In the rows, 100 means zero.
Each named move below is a turn or a mirror, shown by a few rows before and after it. Which moves, in which order, take the first row of each later pair to the second? The first pair is answered.
move K:
92,91,87,78,101,93,107,103,105,93,115,117,111,96,96,84,103,114,88,108,113,91,107,61 => 90,96,84,75,107,91,110,102,107,95,114,116,111,100,88,87,101,112,88,105,110,86,103,60
123,81,103,95,98,133,96,94,108,107,70,115,98,104,95,110,113,65,90,95,131,99,109,100 => 121,93,101,88,112,126,100,92,114,110,68,112,96,105,81,111,105,59,95,86,124,88,100,101
82,121,112,100,116,124,90,113,98,96,108,101,100,99,100,101,103,93,106,87,98,132,115,107 => 78,122,111,99,119,123,91,114,100,97,108,101,98,101,99,101,104,91,105,86,99,130,113,106
102,79,83,102,125,107,136,76,93,89,120,98,112,104,81,95,93,110,88,103,89,60,84,76 => 107,57,91,110,99,115,126,85,87,83,125,103,119,99,101,87,107,114,76,118,99,83,98,76
move Y:
114,104,121,101,121,109,110,102,109,89,77,110,91,91,122,88,99,90,101,83,116,101,114,108 => 108,112,103,99,117,101,98,102,115,98,84,108,82,76,127,93,102,99,99,90,106,108,112,126
104,109,80,106,94,109,86,108,87,103,98,84,106,97,101,100,109,119,76,107,97,137,96,94 => 105,115,79,104,97,103,94,104,88,101,101,83,109,102,92,101,101,123,76,109,90,127,87,80
98,91,87,105,85,94,98,106,101,91,114,108,102,90,99,98,98,120,94,107,103,99,111,88 => 101,93,92,105,86,95,102,105,99,86,114,108,104,97,96,96,96,120,95,107,107,96,108,81
101,75,130,122,116,75,136,86,115,84,129,103,110,107,95,116,76,123,94,113,93,104,96,42 => 110,54,150,132,110,102,126,91,108,83,113,108,114,108,115,103,94,101,94,104,121,121,121,61
move Z:
110,94,113,112,97,105,102,97,97,104,105,96,99,108,110,100,95,87,94,99,109,104,103,94 => 107,96,110,109,101,106,97,97,100,109,101,98,96,105,112,102,98,85,96,94,111,105,105,104
94,100,96,112,79,79,99,134,148,98,116,107,90,110,88,99,105,124,107,121,88,94,106,98 => 93,98,96,114,76,83,95,134,148,97,114,107,86,106,90,101,109,122,108,121,89,100,110,105
97,98,107,105,90,112,90,108,106,104,80,102,94,100,115,99,111,90,100,96,110,112,122,112 => 88,118,101,99,109,104,96,102,110,112,77,98,90,103,101,102,99,85,108,82,102,99,110,116

(2 to 3 moves a pair)
99,113,111,96,131,103,100,96,104,108,84,94,100,116,100,101,86,89,119,72,103,73,93,107 => 105,105,119,99,126,102,108,94,101,101,87,96,106,124,97,96,85,92,115,77,104,69,91,87 | Y, Z
116,89,120,77,123,101,140,98,81,103,101,105,121,132,41,97,58,84,115,66,90,55,87,62 => 125,29,122,101,59,134,97,120,68,97,104,115,118,95,114,85,107,89,90,99,125,134,144,117 | Z, Y
101,111,102,95,119,97,90,94,102,102,84,97,90,91,94,110,88,92,106,84,102,99,103,124 => 113,84,111,107,89,106,91,99,90,88,92,103,98,92,115,101,101,97,94,104,113,117,118,109 | Y, Y, K
103,122,99,97,118,92,83,124,122,120,95,74,118,80,122,79,116,117,118,71,116,108,108,145 => 106,126,81,99,94,66,93,125,121,109,122,77,123,77,116,83,108,154,105,104,86,102,87,106 | Y, K, Y
107,118,110,86,121,101,114,108,95,96,100,97,114,116,73,80,86,102,94,89,92,83,76,73 => 108,89,108,101,90,124,87,118,92,100,95,102,111,90,116,74,116,99,84,99,115,130,113,123 | K, Z
92,107,98,101,102,86,102,96,101,105,107,94,101,108,95,95,99,115,99,109,85,89,88,95 => 100,90,120,104,103,105,99,99,93,101,93,96,109,117,103,85,110,99,99,97,109,96,107,100 | Y, Y
103,93,99,93,114,121,108,104,108,129,96,100,97,100,98,103,101,90,105,87,114,95,107,128 => 100,93,84,95,100,112,101,106,110,129,108,100,92,90,105,108,105,104,98,103,102,106,104,132 | K, Y, K
101,84,80,107,59,83,109,102,94,91,123,102,106,97,112,101,97,131,73,147,87,112,104,68 => 115,63,123,112,72,117,112,104,79,86,99,107,119,118,116,83,107,94,83,117,126,114,127,66 | K, Y, Z
102,118,95,94,112,88,107,93,104,105,93,89,93,99,81,100,93,99,101,95,83,86,82,82 => 116,86,121,103,93,112,104,99,91,95,87,97,103,105,101,85,108,90,93,97,109,105,108,78 | Y, K
117,77,117,121,74,112,98,100,93,88,115,103,101,97,110,86,107,108,83,117,108,119,107,90 => 97,128,91,103,118,89,105,89,111,104,111,93,88,95,74,107,82,106,100,97,79,85,75,102 | Y, K
100,105,103,100,117,126,67,106,130,103,82,108,100,91,99,97,97,78,115,104,100,79,88,132 => 99,116,97,96,123,114,79,103,133,102,89,105,102,95,84,103,86,86,116,110,87,63,74,114 | Y, Y
110,121,66,110,89,95,100,108,105,74,111,75,113,73,73,104,94,103,109,92,88,78,89,120 => 126,90,93,123,69,112,105,112,86,62,114,81,127,84,90,87,106,102,100,103,107,88,106,95 | Y, K
94,111,95,88,127,102,109,100,109,101,89,93,93,104,72,102,80,92,127,91,90,80,85,94 => 97,91,110,93,120,123,98,108,105,101,77,96,94,102,92,93,94,76,129,85,115,102,110,121 | Y, Y
86,116,84,89,121,93,102,83,117,115,84,84,90,92,83,104,98,93,113,80,101,98,91,122 => 96,106,78,96,92,77,111,85,111,101,109,91,100,94,83,100,95,125,99,112,81,97,82,81 | K, Y, Y
78,108,62,94,108,61,121,85,89,106,134,100,93,96,89,111,102,117,101,135,56,96,78,92 => 99,59,125,107,111,118,116,94,71,101,92,108,107,116,118,84,128,61,108,101,128,121,132,112 | Y, Y, Z
86,108,92,106,93,109,104,90,108,101,118,121,90,99,111,91,85,102,76,134,86,116,93,81 => 93,102,116,107,106,124,114,88,102,98,106,121,97,118,105,84,82,83,82,115,102,106,99,68 | Y, K, Y
92,115,105,96,114,112,98,100,102,103,85,97,96,89,98,100,99,81,101,82,101,97,104,125 => 95,118,102,96,112,98,113,96,102,96,99,96,102,100,83,99,88,96,100,93,83,79,90,88 | Y, Z
112,71,135,113,116,112,100,108,103,84,64,112,120,100,119,96,130,72,99,98,129,96,123,107 => 87,120,72,99,116,61,99,104,125,94,96,103,101,75,95,126,109,119,95,125,65,80,76,100 | Y, Y, Z
91,127,94,96,114,99,92,100,111,103,103,84,109,103,79,103,82,96,103,87,88,81,82,111 => 101,107,118,101,112,119,88,100,102,100,90,87,115,113,91,94,92,77,104,75,113,87,100,115 | Y, Y
91,117,89,84,100,74,99,95,126,110,126,97,96,111,94,107,80,114,106,93,85,100,64,97 => 94,108,87,87,86,72,92,98,124,108,133,99,96,105,100,107,85,124,98,106,82,110,68,97 | K, Z, Y
112,94,109,112,70,99,114,100,89,86,117,112,110,114,102,92,100,121,85,125,92,101,95,55 => 113,104,132,106,106,112,121,93,90,94,92,109,111,132,88,88,89,88,103,90,110,82,94,59 | K, Y, K
